In the data rows, the value 128 means zero.
What is the hidden score of each row? Scores go from 0 to 30, and 15 is about the middle. The score is a weighted sum of the row's numbers plus the product of two more (or one squared), each taken from its middle value.
[104 142 170 110 135 108 134 124 132 147 129  99 139 113 135 144 119 125
 136 125 166 148 160 133] -> 12
[ 91 163 129 147 113 141  68  98 125 139  79 126  61 122 121 142  90 154
 179 152 117 114 142  85] -> 22
[194 114  93  71 179 101  90 153 191 173 126 142 188 132 133  92 142 155
 120 164 124 140 140 117] -> 6
[165 107  83 138 126 159 164 139 122 104 158 127 127 148  88 125 127 139
  85 117 127 103  85 136] -> 16
[142  84 140  92 136  99 136 136 139 102 133 153 184 160 184  88 168 100
 167 109 101 108 107 145] -> 19
[145 114 152 156 141 142 134 124 166 118 103 113 136 121 134 142  97 123
  93 122  99 106 157 110] -> 16
[122 165 139 130  91 107  97 145 122 148 105 155  94  89 127 100 152 131
 124 121 100 153 130 155] -> 16
[114 171 147 107  82  89 102 168 135 141 104 146 117  80 136  87 162 111
 101 129  98 152 133 153] -> 19
[161 101 109 160 135 161 172 115 112 109 151 147  94 117  91 142  87 118
 106 114 138 130 142 125] -> 11
[113 149 139 129 104 116  95 133 119 136 110 144 104 109 129 104 145 127
 140 131 104 148 114 139] -> 18
[156 106  69  94 156 117 133 176 175 105 111 134 177 147 135  96 127 125
 111 154  92 100 130 111] -> 22
[106 201 190   5  49  19  96 246 224 161  42  89 160  11 139  66  91  70
  89 136 141 183 215 149] -> 14
[108 118 138 139 167 121 153 104 105 126 140 105 124 114 129 163 112 118
 138 130 163 147 140 127] -> 13
[174  73 169 144 132 129 172 111 141 127 132 181 157 180 175  97 181 139
  80  79  61 114 114 155] -> 17
[119 173 144 111  85  93  99 167 125 147 117 153 105  70 121  91 157 123
 114 135 110 156 143 144] -> 15
[ 97 133 152 144 116 142 102 109 130 152 137 100 144 138 130 146 144 152
 116 136 158 101 118 153] -> 16
[134 118 158 124 113 138  90 113 125 145  97 121 113 145 127 146 108 148
 124 134 138 111 151 130] -> 19
[196 145 116  96 175 102  49 152 196 171 119 164 199 134 171  88 193 175
 145 152 101 138 134 106] -> 10
[112 145 164 129 100 126  89 105 125 143  99 140 101 133 131 128 119 149
 136 133 117 117 138 125] -> 13
[138 144 102 122 130 119 142 164 111 125 142 118 105 124 119 114 135 107
 138 129 129 176 138 117] -> 16
[157 130 140 145 103 183  99  98 114 178 136  94  81 142  58 186  72 169
  84 135 203 122 138 132] -> 24
[142  73 130 100 133 109 140 134 135  97 116 171 156 132 175  96 144  88
 158 125  80 109 131 113] -> 17
[153  89  98 157 147 149 175 130 120  89 145 154 115 106 102 127  92 109
 109 114 124 127 140 122] -> 16
[146 103 146 139 126 127 147 124 142 107 103 145 134 128 150 129 110 121
  97 109  88 111 143 118] -> 16
[101 164 151 152 119 126 108 112 146 142 128 139 143 127 142 139 167 152
 129 125 135 101  98 135] -> 27
[150 122  82 110 145 121 116 165 163 104 118 159 168 131 155  82 171 130
 123 138  76  95 112 110] -> 21
[122 128 156 134 109 128 112 112 118 140 103 163 107 135 138 127 134 137
 117 124 103 117 127 150] -> 14
[115 149 137 141 120 143  89 118  99 133 119 133  86 143 132 124 142 137
 147 132 121 147 122 121] -> 18
[141 102 144  77 122 105 121 124 126 117 121 136 141 146 164 112 140 104
 152 127 115 129 129 140] -> 18
[133  87 136  88 131  88 145 140 131  90 129 168 187 164 200  83 184  84
 171 116  87 116  95 139] -> 14
[ 89 187 197 113 110 103 138 135 169 172 128  87 156 121 129 154 129 136
  87 128 178 129 165 144] -> 15
[ 74 116 133 158 119 160  88  78 103 180 141  52 111 118  90 213 100 177
 102 152 204  91 126 151] -> 26
[167 137 103 101 164 117  85 138 176 160 116 140 162 120 128 115 142 162
 135 143 116 137 115 102] -> 17
[ 89 175 133 161 123 161  63  84 117 139  88 114  64 135 118 161  86 168
 195 148 134 126 138  72] -> 20
[153 121  91 154 158 146 158 129  93 110 174 119  95 155 115 126 144 111
 136 113 130 168 119 124] -> 13
[123 153 114 158 135 148 101 116  98 133 137 144  79 142 121 130 141 138
 164 126 116 147 123 108] -> 19
[135 112 132 151 146 138 152 129 148 102 115 120 126 114 136 139  91 114
 100 115 100 110 164 110] -> 16
[115 159 140 145 126 134 112 126 141 135 135 140 160 148 150 116 182 155
 133 122 110  92 103 137] -> 11
[160 121  88 116 149 120 110 152 156 128 116 142 158 139 121 104 146 162
 112 138 113 111 113 102] -> 20
[110 131 146 131 107 142 115 122 121 124  87 120 102  96 101 162  69 133
 111 156 139 120 159 122] -> 16
[130 128 155 134 122 150  77 106 131 163 102 123  99 139 121 148 107 140
 139 132 148 123 143 134] -> 12
[121 109 142 119 115 144 108 112 121 163 136  94 132 142 121 159 129 143
 127 146 180 103 125 146] -> 19
[183 128  99  78 164 109  80 144 184 179 122 140 187 120 132 102 143 170
 124 155 130 145 131 110] -> 13
[154 104 110 159 129 159 166 118 112 101 155 150 111 121  94 136  96 126
 111 113 138 116 126 123] -> 13
[136 118 149 102 104  99 117 130 125 120 115 163 128 138 153  97 160 108
 135 118 100 131 114 146] -> 12
[128 152 117 106 124 100 127 167 127 122 126 117 118  98 127 112 128  90
 137 134 127 180 149 126] -> 15
[124 114 149 131 111 149 134 122 118 126  91 119  99 112 105 150  80 134
 104 150 129 118 157 116] -> 16
[121 149 147 130 107 137  66  96 122 155  93 112  82 144 114 154 109 154
 146 140 141 122 140 126] -> 12
[127 140 115 136 129 127 100 130 149 125 117 142 140 130 129 121 151 151
 123 125 109 107 101 119] -> 25
[119 149 146 142 111 141  78 105 118 147 110 127  87 141 122 135 129 154
 150 133 129 130 128 132] -> 12
[102 184 129  66  89  70 126 228 152 110  93 111 123  47 114  78 108  74
 131 153 112 176 176 128] -> 8
[131 144 108 163 139 155 154 118  99 113 158 139  99 150 124 125 163 134
 145 106 122 161 112 117] -> 16
[135 121 131 142  98 173 105 108 127 170 136  86 108 139  86 175 105 156
  93 131 190 104 121 154] -> 20
[114 113 155 114 132 128 119 115 129 144 129 115 157 159 149 134 144 118
 143 130 153 112 123 151] -> 13
[145 124 120 142 112 142 124 132 137 114 136 140 149 142 128 129 152 138
 114 121 121  95 105 135] -> 17
[118 145 154 131 111 138  89 107 127 140  87 126 103 120 133 142 103 154
 121 156 112 114 144 122] -> 13
[112 226 174  46  54  47 113 244 204 147  44  88 120   1 105  88  65  74
  97 145 142 196 237 109] -> 13
[126 112 165 132 110 138 136 111 129 124 111 154 113 136 146 129 140 132
 100 116 100 122 130 157] -> 12
[151 155 120 131 138 128  93 132 146 145 119 137 150 113 124 123 133 161
 136 132 127 125 100 109] -> 11
[ 56 120 143 164 116 152  98  92 103 160 119  58 116 100 105 199 121 161
  99 151 180  75 135 146] -> 27
[135 118 143 101 160  84 138 147 155  89 140 207 207 175 227  55 226  88
 198 110  51 106  89 121] -> 10
[139 127 138 152 151 137 121 125 189 112  92 101 131 116 141 135  80 116
 109 133 102 107 177  84] -> 9
[127 117 147 104 129 112 121 121 127 146 133 101 140 134 149 144 128 122
 155 126 158 144 134 138] -> 14
[146 102 109 116 138 123 130 148 151  99 129 152 169 150 160  93 162 111
 151 137  95  94 109 117] -> 12
[106 189 141 103  98  96 102 172 130 157 110 146 126  53 122 103 149 116
 148 159 137 185 166 140] -> 15
[151 147 156 133  91  95 133 137 121 142 147 189 129 111 142  79 204 132
  73 108  87 150 104 198] -> 7
[ 91 119 152 140 119 148 104  92 111 160 130  76 131 122 118 181 115 152
 116 146 184 102 132 156] -> 22
[165 124  94  99 156 115  98 144 165 152 117 132 164 122 121 115 124 160
 123 140 112 142 109 109] -> 20
[ 91 166 136 146 124 160  67  91 117 128  82 119  66 136 121 156  96 157
 184 152 124 115 141  82] -> 15
[ 97 186 212 126 109 112 137 131 179 170 136  92 154 145 141 142 144 144
  85 122 174 130 157 151] -> 9
[140 110 151 134 107 135 146 124 132 114 101 134 121 131 131 131 106 130
  98 133 109 119 148 140] -> 11
[139 132 133 162 101 186  94 102 122 186 142  67  98 135  59 194  85 182
  69 136 210  88 114 159] -> 12
[ 71 160 168 153 114 122 110 111 135 148 132 101 143 117 136 146 155 149
 112 128 147  98 120 146] -> 20
[153 104 107 167 138 156 180 122 108  96 163 156 109 108  90 136  96 110
 108 111 123 130 133 117] -> 18
[118 186 136  95  90  76 106 194 135 129  95 128 127  66 135  80 139  93
 117 137 106 160 151 144] -> 11
[129 127 124 134 131 117 121 132 142 115 133 159 157 150 160 103 189 130
 143 117 102  93  93 123] -> 17
[147  41  50 202 239 191 176  29  19  90 230 138  86 201 130 186 157 127
 208 111 151 165  90  96] -> 5
[154 104  80  64 165  79  77 195 218 102  73 149 222 108 195  64 174 116
 147 183  51  85 158  96] -> 8
[155 167 138 136 170 115  80 130 165 149 132 188 169 157 187  91 221 158
 173 137  93 131  98  94] -> 19
[103 138 158 133 125 131 109 112 127 152 137 102 143 143 144 146 143 147
 125 127 150  99 122 149] -> 13
[125 105 146  78 118 102 126 127 131 144 129 119 150 153 158 119 141 113
 154 138 145 141 124 148] -> 8
[115 142 116 145 122 129 143 143 104 123 136 133 115 129 122 109 150 118
 146 125 129 169 125 122] -> 20
[167 103  73  66 167 112 123 158 183 143 124 131 183 139 119  99 114 134
 109 162 111 133 113 121] -> 15
[148 144 121 139 139 123  87 139 156 135 117 148 159 125 145 100 167 159
 132 129 102 107  98 113] -> 11
[141 139  90 118 130 136 121 134 141 129 115 124 141 121 103 125 112 166
 112 131 132 112  91  99] -> 24
[ 88 156 134 155  87 145 111 117 129 138 112  97 116  98  86 155 103 164
  94 128 153  74 100 132] -> 22
[127 153 104 136 123 127 118 136 107 123 132 137  94 128 126 120 148 116
 151 129 119 155 107 125] -> 19
[158 109  86  62 177  72  64 187 215 118  81 146 212 114 195  59 186 133
 148 182  59 102 159 111] -> 1
[122 171 140 151 106 108 106 135 116 152 120 157 104  88 125 106 141 141
 139 139 119 154 137 142] -> 6
[138 106 104 161 135 143 190 121  94  84 161 151 108 112 102 129  90 109
  99 113 125 144 131 123] -> 15
[141 135  81 164  94 192 170 124  89 110 170 110  87 171  35 157  87 172
  62 111 153  98  55 144] -> 19
[114 138 121 154 125 145 155 113 105 129 157 135 108 147 130 114 140 128
 144 114 125 148 123 113] -> 14
[151  78 105 120 141 112 139 136 141  86 111 160 161 124 174  97 131  85
 158 124  85 110 147 106] -> 12
[101 158 190 108 108 104 123 125 147 158 117  96 153 122 143 146 134 128
 115 127 169 135 159 141] -> 13
[145 103 151 139 120 139 146 123 134 111 109 137 130 138 135 129 112 122
  98 128  98 113 143 128] -> 20
[106 181 135 101  72  75 108 188 133 137 101 133 120  57 128  84 147 106
 114 144 104 159 153 152] -> 16
[115 173 120 131 102 102 119 167 117 124 118 141 105  94 122  91 144 105
 140 130 110 168 134 126] -> 18
[140 122 116 137 117 149 136 136 127 117 138 128 136 147 117 127 129 133
 114 124 125  91 104 141] -> 13
[111 126 164  95 117 100 126 130 131 154 125 110 152 131 148 126 126 105
 140 123 158 138 144 151] -> 11
[111 171 128 133  96 107 109 151 114 136 127 152 102 100 125  98 151 125
 138 133 109 163 128 127] -> 21
[117 173 177 127 132 113 126 127 154 122 140 174 191 179 191  92 218 127
 161 112 107 116  85 136] -> 5
[129 159 174 111 141  84 134 137 163 108 140 203 199 193 214  61 242 105
 188  94  76 132  94 124] -> 7
[116 157 110 132 113 116 133 160 110 124 137 126 115 114 121 100 147 113
 140 126 115 172 133 123] -> 20
[142 115 119 139 155 110 118 138 184  90  76 130 138  84 160 113  86 104
 142 137  93  99 183  63] -> 15
[152 113  79  96 163  94 112 174 179  99  98 145 188 134 171  76 177 125
 131 156  56 103 121 107] -> 14
[150 112  75 112 146 122 138 157 158 103 128 145 160 139 134  91 140 132
 106 147  98 104 115 116] -> 19
[136 113 114 166 121 168 203 119  72  97 161 155  76 107  67 159  84 119
  88 106 133 140 127 135] -> 17
[121 163 147  91 124  91 129 171 153 147 126 105 116  68 126 122  95  95
 131 119 155 176 178 121] -> 18
[122 153 129 124 114 112 104 136 116 136 112 154 111 116 129 113 154 117
 133 130 107 151 124 138] -> 19
[153  98 102 157 151 148 167 129 130  91 143 146 129 114 110 127  94 114
 118 118 126 120 134 114] -> 13
[145 141 101 121 125 131 117 139 142 129 121 129 131 127 106 118 105 164
 123 123 125 113  95 102] -> 18
[169 101  82 154 154 168 208 123  91 117 207 143 109 149  66 142 102 130
  58 104 145 131  93 150] -> 16
[158 118  69 131 125 165 168 138 116 107 165 131 122 159  75 128 104 151
  77 122 132 112  78 129] -> 18
[167  96  86 186 147 174 215 108  74 102 210 171 106 136  66 145 100 122
  70  90 149 145 101 154] -> 11
[107 175 165 116 122 109 152 145 165 157 122  84 133 104 112 148  98 133
  74 125 171 146 186 129] -> 19
[ 78 107 127 139 167 125 173  96  93 115 151  88 140 119 134 159 115 123
 139 139 159 129 145 125] -> 11
[128 135 135 107 135  99 130 140 132 131 130  99 128 100 132 137  98 103
 131 127 164 161 170 129] -> 10
[125 159 163 141 101 186  45  95 132 190  87  72  72 119  73 197  61 185
 114 159 207 119 166 117] -> 22
[ 91 156 128 168  93 149 110 117 126 142 119  88 113 102  82 164 113 170
  80 123 154  74 103 141] -> 23
[173 105  78 203 182 186 168  84  66 118 222 126  90 204 116 149 174 144
 138  96 136 170  81 123] -> 16
[172 106  84  67 164 111 121 160 183 132 133 121 183 137 128  96 122 130
 108 172 111 119 126 120] -> 3
[ 98 132 146 127 152 115 148 114 123 148 141  89 148 126 137 151 124 117
 135 125 164 132 162 123] -> 14
[ 93 189 206 100 103  94 131 141 174 157 116 130 177 142 167 109 166 119
 121 107 150 136 148 146] -> 9
[133 111 125 153 137 135 179 134 120  88 135 142 127 103 121 134  89 102
 100 117 108 122 141 124] -> 16
[ 97 191 143  79  73  63 108 213 145 128  82 136 128  36 118  79 135  93
 115 152 106 165 161 148] -> 18
[159  98 100 139 136 144 149 142 133 104 145 142 133 148 119 119 126 122
 103 116 120  87 111 129] -> 12
[147 109 144 156 130 136 140 128 160 117 102 126 132 118 138 129 105 123
  99 126  85 113 160 127] -> 11
[119 156 134 134 109 121  96 127 116 125 123 146  96 123 133 118 151 137
 147 121 110 150 120 133] -> 14
[152  89 100 119 143 119 137 148 148  82 101 146 155 107 159  96 124  91
 152 123  90 104 152  90] -> 16
[139 104 162 120 114 117 144 116 110 130 126 187 125 144 149  98 177 126
  93 108  75 122 114 164] -> 19
[135  94 159 121 116 117 132 117 130 115 109 159 133 149 161 100 144 128
 132 109  84 111 127 144] -> 16
[ 93 173 183 138 122 125 121 118 153 152 134 130 159 147 155 130 171 148
 136 122 145 107 113 139] -> 14
[109 133 154  19  85  32 127 208 172 123  76 126 182  79 176  55 127  49
 129 119  99 162 154 173] -> 13
[116 145 149 146 123 161  73  91 109 154 109 117  75 163 118 161 113 158
 160 146 147 142 130 118] -> 15
[136 112 146 137 131 130 153 121 130 110 108 135 126 121 127 137 105 128
 108 131  99 108 155 125] -> 14
[109 151 142 160 132 170  58  82 108 157  99 110  62 149 113 177  97 162
 182 148 155 137 135  90] -> 19
[154  79  81 109 157 102 128 170 170  76 105 155 181 129 175  78 154 109
 147 145  58 100 137 105] -> 12
[151 121  98 129 145 116 109 157 159 107 118 161 175 150 159  82 190 132
 139 134  82 102 103 108] -> 17
[109 170 188  62  94  62 122 175 174 155  97 103 164  91 145 105 116  92
 118 122 147 156 182 146] -> 11
[109 162 142  58  82  65 114 206 160 123  78 106 137  51 131  84 112  86
 119 135 118 175 172 140] -> 13
[128 159 131  98 121  82 126 175 142 124 120 107 110  74 119 110 108  95
 130 134 129 175 166 130] -> 5
[ 95 171 191 117 116 107 136 128 156 164 115  91 164 123 145 150 135 134
  98 127 167 126 165 147] -> 10
[148 106  63  90 144 140 163 118 118 117 140 120 125 128  69 145  49 147
 123 132 135 135  86 101] -> 15
[ 86 173 183 130 113 119 135 118 159 165 124 102 166 131 138 143 145 140
 112 131 168 120 144 147] -> 11
[136  78  87  99 160  93 120 171 180  74  92 148 176 101 177  82 118  91
 152 145  59  82 164  82] -> 19
[139  98 113 150 139 127 154 127 139  91 123 146 127 107 136 128  95 111
 117 115 107 117 164 106] -> 18
[ 66  63  96 175 181 154 159  49  46 111 165  87 121 147 132 206 122 144
 166 146 175 116 117 123] -> 12
[167 106  72 228 185 222 177  57  54 117 233 139  85 243 116 159 188 154
 151  79 136 154  64 117] -> 13
[ 55  86 117 154 167 125 166  86  75 112 148  77 146 119 136 180 133 131
 132 147 149 100 123 147] -> 15
[140 137 105 126 133 126 120 147 149 104 130 154 153 149 149  96 173 148
 123 126  87  90 110 116] -> 15
[109 131 123 136 154 118 163 121 116 129 137  90 126 108 121 153 103 123
 130 123 155 156 167 125] -> 14
[ 93 136 141 155 102 154  95  97 108 179 132  67 120 116  94 193 105 169
  89 147 194  89 126 159] -> 16
[159 106  84 151 128 177 188 130  98  96 188 131 108 160  63 128 114 140
  75 110 140 118  84 140] -> 17
[165 107  74  93 147 127 137 153 145 117 140 133 152 147 106  98 127 137
 103 141 110 108 107 117] -> 12
[119 144 144 136 120 159  69  98 112 145 113 127  81 145 119 140 125 145
 162 134 144 135 126 122] -> 18
[143  45 115  80 156  63 160 149 146  58 101 185 190 132 228  47 176  53
 196 122  29  98 128 103] -> 7
[ 51 108 129 156 143 129 134  86  89 133 136  66 140  97 122 199 127 153
 124 149 166  91 128 148] -> 16
[137  81 141 116 137 115 149 127 132  91 104 176 159 144 187  87 144  89
 149 105  58 102 143 118] -> 17
[132 104 137 123 120 136 103 112 124 158 132  95 132 147 127 153 123 133
 132 142 163 119 120 155] -> 19
[103 155 164 147 125 121 121 119 146 131 134 145 158 159 162 117 182 136
 137 119 117 109 110 137] -> 13
[168  96  57 124 132 177 199 124 107 121 189 123 125 166  45 141 102 152
  57 124 147 137  69 163] -> 13
[146  98 121 150 130 144 155 121 118 102 141 142 115 112 110 136  93 122
 110 113 120 125 145 112] -> 19
[110 147 169 131 109 147  65 110 136 159  67 113  94 130 116 153  91 153
 132 157 140 111 149 119] -> 14
[148  97 149 111 131 122 114 121 120 141 128 126 141 148 143 132 126 118
 151 132 150 119 129 147] -> 18
[117 116 136 119 146 121 138 110 113 144 141 107 132 116 137 156 122 110
 151 120 161 148 154 124] -> 18
[136 255 226  56  45  66  98 227 239 203  62  77 122  23  90 108  63 116
  45 122 194 187 237 136] -> 10
[140 110 117 158 142 135 168 123 131  86 125 140 120  94 123 127  89 108
 104 112 104 119 154 120] -> 11
[ 92 146 162 132  97 150  64 112 134 166  64  96  91 101 103 174  61 167
 127 170 152 109 172 115] -> 20
[147  98  99 150 150 136 165 136 142  89 126 154 128  98 117 122  98 116
 137 114 110 115 148  95] -> 18
[122 132 149 128 104 144 120 119 124 116  80 116  99 115 104 161  81 137
 116 158 127 118 167 121] -> 6
[165 104  73 218 198 217 154  45  35 114 229 138  69 255 114 165 164 154
 187  99 146 159  62 106] -> 10
[158 110  88  73 170  72  70 194 219 118  73 161 228 125 209  45 200 118
 155 183  40 100 157  94] -> 14
[131 175 183 138 145 122 117 127 156 118 154 200 184 190 201  82 228 130
 173 108  93 117  90 120] -> 5
[134 105  85 116 162 123 136 151 163  89 120 131 162 112 134 105  92 106
 126 142 104  99 155  92] -> 18
[136 127 114 132 148 142 124 116  95 135 147 117 100 151 126 132 146 115
 161 129 146 158 113 125] -> 15
[146 106 144 121 119 147 110 115 135 144 128 108 138 138 119 142 112 139
 130 134 156 114 130 143] -> 29
[127 163 132 135  94 106  98 144 121 150 126 162 103  93 123 100 162 141
 106 130 102 158 133 159] -> 17
[110 189 140  52  95  57 117 228 169 133  79 104 118  37 119  86  93  71
 116 145 126 183 198 131] -> 17
[125 158 160 134 127 115 112 126 147 123 144 178 172 165 176  93 205 132
 163 117  92 104 106 129] -> 10
[116 136 151 134 113 153  68 105 125 166  92 108  94 146 122 160 106 155
 144 155 147 122 133 127] -> 16
[127 162 130  89 117  85 131 182 140 131 109 107 120  70 113 111 103  90
 134 134 139 185 167 122] -> 13
[120 146 102 178 145 161 133  90  83 110 156 151  61 168 130 131 131 135
 194 107 120 147 106  71] -> 22
[152 115  90 113 149 121 111 158 162 105 121 155 165 145 143  90 168 139
 120 147  79 103 111 118] -> 13
[143 102 147 126 115 132 146 120 139 113 111 163 134 138 153 120 123 118
 113 120  92 109 137 135] -> 13
[106 153 119 167 143 158  94  93 108 108 103 145  55 133 127 140  91 141
 212 136 115 126 114  68] -> 24
[132 114 147 132 114 132 117 112 130 133 109 136 118 133 135 134 113 136
 122 126 122 116 147 123] -> 14
[149 100 100 170 135 150 218 124  75  76 184 164  96  98  90 139  94 101
  94 105 122 140 122 148] -> 12
[107 141 134 150 108 129 110 127 137 132 130 114 135 131 123 144 150 155
 111 127 130  83  99 134] -> 21
[115 150 148  72  82  60 113 185 148 125  86 139 140  71 150  73 160  91
 106 126  89 153 148 172] -> 12
[ 94 155 173 142 120 125 119 115 144 144 132 119 155 139 153 141 165 150
 125 127 134 107 104 137] -> 18
[123 142 162 133 121 131  96 114 124 135 110 152 103 136 138 127 130 138
 115 121 109 128 129 143] -> 14
[134 123 154  74 109  91 112 150 136 132 122 119 146 126 153 114 134  90
 153 128 136 161 142 149] -> 21
[114 173 178  11  50   8 118 237 204 139  55  99 165  37 154  55 113  52
 103 129 120 171 186 164] -> 7
[111 126 134 143 155 111 157 131 123 119 143 103 116 100 118 141 103 128
 124 128 153 156 170 109] -> 9
[148 100  97 164 148 151 196 122  99  93 180 153 110 107  89 139  84 108
 101 110 134 129 120 124] -> 17
[119 113 156 143 118 131 149 125 120 107 102 140 117 118 125 141 106 129
 100 130 110 119 154 130] -> 14
[154 116  81 197 171 196 151  74  64 113 205 141  73 209 114 150 166 142
 175 108 128 164  66 110] -> 16
[136 105 114 166 128 151 215 119  77  75 180 159 108 101  92 132  98 103
 102 117 124 140 108 142] -> 13
[140 108 124 122 119 132 132 136 138 116 133 142 159 156 145 113 149 118
 127 124 113 100 111 137] -> 16
[179 110  76 170 123 196 208 119  82 106 212 143  94 180  38 146  97 152
  47 102 161 122  59 160] -> 11
[129  74 140  64 121  71 158 142 129 101 123 162 179 149 207  70 164  71
 177 110  81 132 110 153] -> 13
[138 121 129 138 151 149 109  91  95 166 155 107  98 170 118 164 123 134
 165 135 176 150 119 135] -> 11
[140 118 129 154 114 167 127 107 113 125 121 122  97 121  80 169  81 149
 100 130 159 130 139 128] -> 18
[101 103 123 136 167 127 157  95  90 117 158  98 118 117 131 158 120 115
 151 130 156 148 146 107] -> 4
[ 93  93 121 142 174 128 157  85  75 125 160 101 128 136 135 170 128 129
 164 124 167 146 129 127] -> 13
[120 215 186  99 102  96 131 171 195 171  97  83 129  73 100 129  91 126
  56 116 189 172 204 149] -> 16
[130  52  93  79 168  60 100 173 207  63  39 146 199  78 238  59 131  68
 189 156  28  71 198  57] -> 14
[122 166 121 123 104 101 124 166 123 120 122 128 107 102 127 104 153 106
 131 132 112 174 139 134] -> 13
[154 109  82 192 171 174 153  97  77 115 196 133  97 198 120 137 165 134
 146  92 126 173  82 115] -> 18
[111 154 126 130 112 116 134 148 108 128 127 138 113 109 123 105 144 122
 154 126 123 163 141 128] -> 16
[123 123  92 192 157 175 151  75  79 101 155 147  71 179 134 129 126 134
 211  90 112 141  96  78] -> 10
[138  91 159 128 117 131 138 114 131 124 107 160 126 141 146 120 142 132
 114 118  93 120 131 143] -> 13
[138 120 170 135 103 119 146 124 117 118 133 187 127 150 156  91 187 119
 101 102  70 121  98 183] -> 15
[140 105 122 114 134 116 136 141 140 103 130 161 179 155 173  94 171 110
 161 122  91 101 105 120] -> 16
[152 106  73  99 151 126 133 163 164 114 132 128 162 149 121  98 136 137
 109 144  94 109 111 118] -> 15
[143 130  85 129 124 153 141 142 128 110 148 129 137 147  96 119 128 152
 100 120 113 102  84 128] -> 21
[146  87 108 133 139 120 149 133 134  94 113 157 143 124 143 117 107 113
 137 122 101 106 151 106] -> 14
[151 121  85 110 130 141 144 138 132 123 136 130 135 135  89 127  99 157
 114 124 125 120  96 115] -> 19
[ 81 155 177 138 127 120 137 110 138 165 129  95 151 126 139 162 134 145
 110 143 163 118 135 143] -> 18
[149 100  43 120 137 178 213 111  76 101 187  98  92 163  24 157  50 151
  83 110 156 125  49 135] -> 16
[130 128 149 133 118 149 120 119 128 124  93 140 114 117 121 141  97 133
 114 142 120 109 150 122] -> 16
[115 153 186  97 120  92 137 140 151 126 134 172 194 170 198  80 205 103
 171  96 106 122 109 138] -> 8
[133 105 136 107 128 121 104 107 121 161 129 110 129 153 140 146 120 122
 162 133 158 136 119 154] -> 11
[156 119  81 196 164 192 157  84  66 118 207 140  88 212 111 141 170 135
 158  94 125 161  70 113] -> 19
[133 150 108 130 121 132 107 128 137 135 113 119 117 103  98 132 106 171
 123 128 130 122  88 110] -> 21
[151  91  56  88 150 146 161 119 129 118 148 117 123 140  66 135  58 145
 112 138 140 127 100  99] -> 5
[121 156 127 143 121 119 119 120 107 141 124 159  77 110 122 115 132 134
 169 125 114 148 133 119] -> 14
[137 116 153 109 124 131 101 117 121 158 117 120 128 159 140 139 122 133
 143 135 145 126 128 140] -> 16
[116 158 119 190 153 188  89  66  84 121 135 137  40 183 119 162 110 159
 209 128 134 134 100  69] -> 16
[ 70 118 143 139 147 121 157  96 109 136 134  93 156 124 134 170 125 139
 120 135 159 110 146 136] -> 21
[131 115 142 119 122 139 104 106 120 160 136  91 129 151 129 166 132 136
 129 142 174 119 125 153] -> 19
[154 104  59  99 147 137 156 150 138 108 155 119 146 154  95 122 115 142
  89 138 116 113  96 133] -> 11
[140  79  88 106 160  90 121 165 166  71 104 161 196 123 189  70 175  98
 159 137  56  91 124 106] -> 15
[121 162 145 152 148 126  96 122 151 140 135 147 147 129 145 121 159 157
 142 126 119 113  93 114] -> 20
[122 160 125  85 116  91 129 183 150 132 103  99 114  71 125 110 115  82
 134 133 142 189 164 123] -> 12
[108 150 167 132 100 164  66  98 131 171  67  97  81 137  97 177  67 162
 137 159 169 115 165 118] -> 13
[146 111 115 170 135 145 188 116  95  88 161 161 100 111  96 139  86 115
 106 110 123 129 128 130] -> 11
[113 163 118 156 116 148  93 103 103 136 127 156  70 144 126 128 128 139
 163 124 113 145 120 101] -> 23
[122 158 117 166 130 136 116 116 101 124 136 149  76 130 120 116 141 133
 166 118 111 153 115 109] -> 15
[ 81 153 121 161  72 159 107 114 119 146 119  75 104  97  68 176  98 169
  75 126 165  70  98 141] -> 29
[ 98 139 165 110 122 111 126 115 130 149 126 109 158 138 152 140 144 134
 124 127 158 116 139 150] -> 12
[146 138 150 133  99 125 124 127 118 148 141 172 110 123 140  97 166 139
  99 113  97 139 116 172] -> 11
[153 146 120 130 151 120  88 136 156 143 137 171 164 149 159 101 192 155
 139 130  93 113  96 119] -> 17
[123 145 138 120 140 105 135 154 136 134 132 101 113  88 121 136  94 114
 130 125 155 170 170 113] -> 17
[152 114 130 149 160 179  88  70  93 172 159  90  90 174 114 195 126 149
 166 150 203 146 116 125] -> 20
[130 127 130  86 128  95 124 146 126 137 121 108 123 120 142 127 128  94
 153 139 139 166 144 135] -> 5
